[[ -45  467 -706  591 -697  155 -653 -782  593 -701 -563 -489  895 -370
    93]
 [ 375  -32  289  106 -455 -159 -250  145  242  190 -545  103    6 -416
   330]
 [ 275   65    2  -76   70   83  285  109  304  119   14  170  193   31
   229]
 [  59  335 -426  306 -247  163 -244 -403  339 -367 -154 -203  613  -38
   109]
 [ 635 -245  343 -133 -389 -319 -121  268  193  331 -456  344  -82 -382
   536]
 [-160  311  -38  308  242  291  -74 -113 -104  -61  320 -130  264  301
  -101]] Out: -45

[[35 81 71 45 39 69 47 45 56 48]
 [56 60 52 43 50 63 41 41 19  9]
 [58 43 38 40 56 47 51 36 17 14]
 [38 86 69 44 28 70 45 51 81 57]
 [62 10 31 21 19 49 70 55 25 49]
 [35 70 59 71 71 39 23 39 56 46]
 [60 19 30 21 20 52 63 54 31 50]] Out: 35

[[7394 5264 6145 2938 4375 6023 3610 3452 3896]
 [4923 5264 4564 4427 4375 3828 3428 3452 3895]
 [4923 2181 4719 4427 4375 3721 3610 3452 3896]
 [2018 2303 4719 3521 4375 3828 3610 3452 3896]
 [3054 5264 4719 5379 4375 5256 4759 4111 3896]
 [7966 5264 4589 4427 4375 5636 3610 3889 3896]
 [1577 5306 4719 4427 4375 3828 3610 3452 3896]
 [4923 3266 9010 4427 4351 3828 3610 3452 3896]
 [4923 4114 8885 4427 4877 3828 5216 3452 3896]
 [4923 5264 5258 2806 4375 3828 3610 3452 3896]] Out: 7394

[[ 776  524   17  576 -130  252 -747]
 [-616 -235  225 -212   96  -93  627]
 [-529 -520   72 -116 -105 -366  624]
 [-163  473  -64 -251  959  755  660]
 [-846 -269 -135 -369  137 -232  908]
 [  66 -389  168 -229  715  269  462]] Out: 776

[[719 768 287 671 772 469]
 [754 825 218 750 668 858]
 [221 205 174 191 735 195]
 [701 754 283 784 884 733]
 [765 237 742 197 785 264]] Out: 719
---
[-66  44  -1  -2  14  37] --> 44
[ 42 -39  60 -73  50] --> -39
[30 72  7 13] --> 72
[-74 -55 -44 -23] --> -55
[-52 -83  68 -19] --> -83
[  5 -35  80 -38] --> -35
[ 10  50  17 -50  65 -43] --> 50
---
[[57, 273, 599, 524, 758, 408], [560, 544, 313, 450, 323, 398], [535, 323, 595, 452, 537, 442]]
524
[[-503, 246, 382, -76], [-167, 651, 255, -76], [43, 246, 220, -76]]
246
[[-136, 426, -859, 665, -288, 701, -735], [-694, 331, -101, -167, 374, -275, 56], [-58, -683, -428, -741, -362, 697, 403]]
-288
[[-4, -23, -27, 8, -14, -20, 26], [6, -23, -48, 12, -4, -28, 11], [-17, -8, -13, -3, -31, -47, -19]]
-14
[[5, 5, 5, 5, 5], [5, 4, 0, 5, 4], [5, 5, 8, 4, 5]]
5
[[524, 520, 448, 291, 753, 572, 474], [638, 462, 557, 301, 508, 658, 580], [350, 403, 520, 506, 527, 188, 483]]
753
---
[64, -4, 22, -2, -20]	22, 64
[-73, -8, -77, 16, -14]	-77, 16
[[20, -20, 14, -39, -75], [27, -36, 23, -64, -75], [17, -28, 2, -49, -69]]	23, 27
[-59, 6, -45, 76, -83, 15, 49]	76, 76
[[-45, -1, 3, 32, 36, -31, -9], [-39, -5, 28, -24, 60, -24, 15], [32, -23, 21, -4, -33, 12, -10]]	-24, 60
[-41, 27, 18, 7, 78, -48, 11]	7, 78
[-47, -3, -42, 15, -63, 30, -59]	15, 30
[43, -72, 29, 25, 11, -1, 25]	25, 43
[-22, 41, -78, 64, -58, 51, -1]	64, 64
---
[[ -25.8    6.3    1.1 -108.9  192.5   40.1   95.7]
 [-110.9  -70.9   69.0  225.3 -181.1  -49.2  -46.2]]	95.7, -110.9

[ 1.677  0.512 -0.637  0.063 -1.150]	-1.150, 1.677

[ 1.06 -0.04 -0.93 -0.65 -1.21]	-1.21, 1.06

[ 1.5  1.6 -1.7 -1.4 -0.6 -1.3 -1.2]	-1.2, 1.5

[[-0.21 -0.90 -1.59 -0.19 -0.70 -0.66 -2.17]
 [-0.21 -0.90 -1.59  1.61 -0.70 -0.66 -1.33]]	-2.17, -0.21

[[  3.48  15.26  -3.95  -1.90]
 [ -1.50   5.58   0.68 -12.87]]	-1.90, -1.50

[[ 0.84 -1.43  0.99  0.38 -1.42]
 [ 0.41 -1.60  1.16  1.86 -1.82]]	-1.42, 0.41

[[ -38.23  114.73  117.96  -38.23  108.32  -39.42   93.68]
 [-171.59   96.30  192.79 -171.59  114.35  -71.49  108.83]]	93.68, -171.59

[-111.69   33.55  -36.10  138.32 -109.82 -151.25  144.44]	144.44, -111.69

[[-0.13 -0.49 -1.49  0.01  0.74]
 [-0.13 -0.61 -0.32  0.01 -1.14]
 [-0.13 -0.49  1.70  1.78  1.28]]	0.74, -0.13
---
[  96.379 -128.275 -120.826  146.033] 146.033, 96.379

[[ 1.19 -0.19  1.97 -1.42  1.01]
 [ 1.63  2.11  1.54  1.07  0.20]
 [ 1.88  1.71  2.28  1.90 -0.84]] 2.28, 2.11

[ 17.353  15.621   0.101 -15.495  -9.542] 17.353, 15.621

[[ -56.23  -89.97   52.88 -163.48 -223.57 -200.68]
 [ -65.72  -85.43  -22.02 -210.93  -52.66  161.22]] 161.22, 52.88

[ 123.5  118.7  102.6   57.1 -112.7   81.5   88.3] 123.5, 118.7

[-18.422  11.278  -8.604  -9.727  -9.165] 11.278, -8.604
---
[[-59  36  23  26 -39   9 -70]
 [-21 -58  58   2 -75 -24   4]] yields 58, -75

[ 31  26 -84 -11  40] yields 40, -84

[[  1   1  28 -61]
 [ 12   2  59  -7]
 [ -9  14 -17  -9]] yields 59, -61

[ 21  21  37   6  73 -20] yields 73, -20

[  2  -4 -72  36] yields 36, -72

[ 18  29  57  32 -61  33] yields 57, -61

[ 25  41 -39  15 -35  84  19] yields 84, -39
---
[[ 57  53  12  79]
 [  1  14  47 -17]] -> 14

[[ -9 -69   4  17]
 [ 60  33  38  12]
 [ 41  49  -6  30]] -> 33

[[-59 -69  75 -20]
 [-71  45  72  60]
 [ -7 -43  64 -63]] -> 45

[[ 28  70  59 -75]
 [ 66 -74  44  85]] -> -74

[[-78  57  63 -39]
 [ 41  81 -22  72]] -> 81

[[ 51  57 -61 -34]
 [-48  -9  -1  43]] -> -9

[[ 42   6 -11 -72]
 [-49   5 -24 -19]] -> 5
---
Q: [ 1.15 -0.05 -1.13 -0.63]
A: 1.15
Q: [ 0.023  0.885 -0.669  1.174  0.064 -1.711  1.126]
A: 0.023
Q: [-0.590 -0.446 -0.676  1.261 -1.941 -1.004  2.021]
A: -0.590
Q: [-0.18 -0.07  0.11  0.07 -0.19 -0.12]
A: -0.18
Q: [-14.606   4.625   8.050   9.983]
A: -14.606
Q: [ 0.6  1.0 -1.7  0.3 -0.5]
A: 0.6
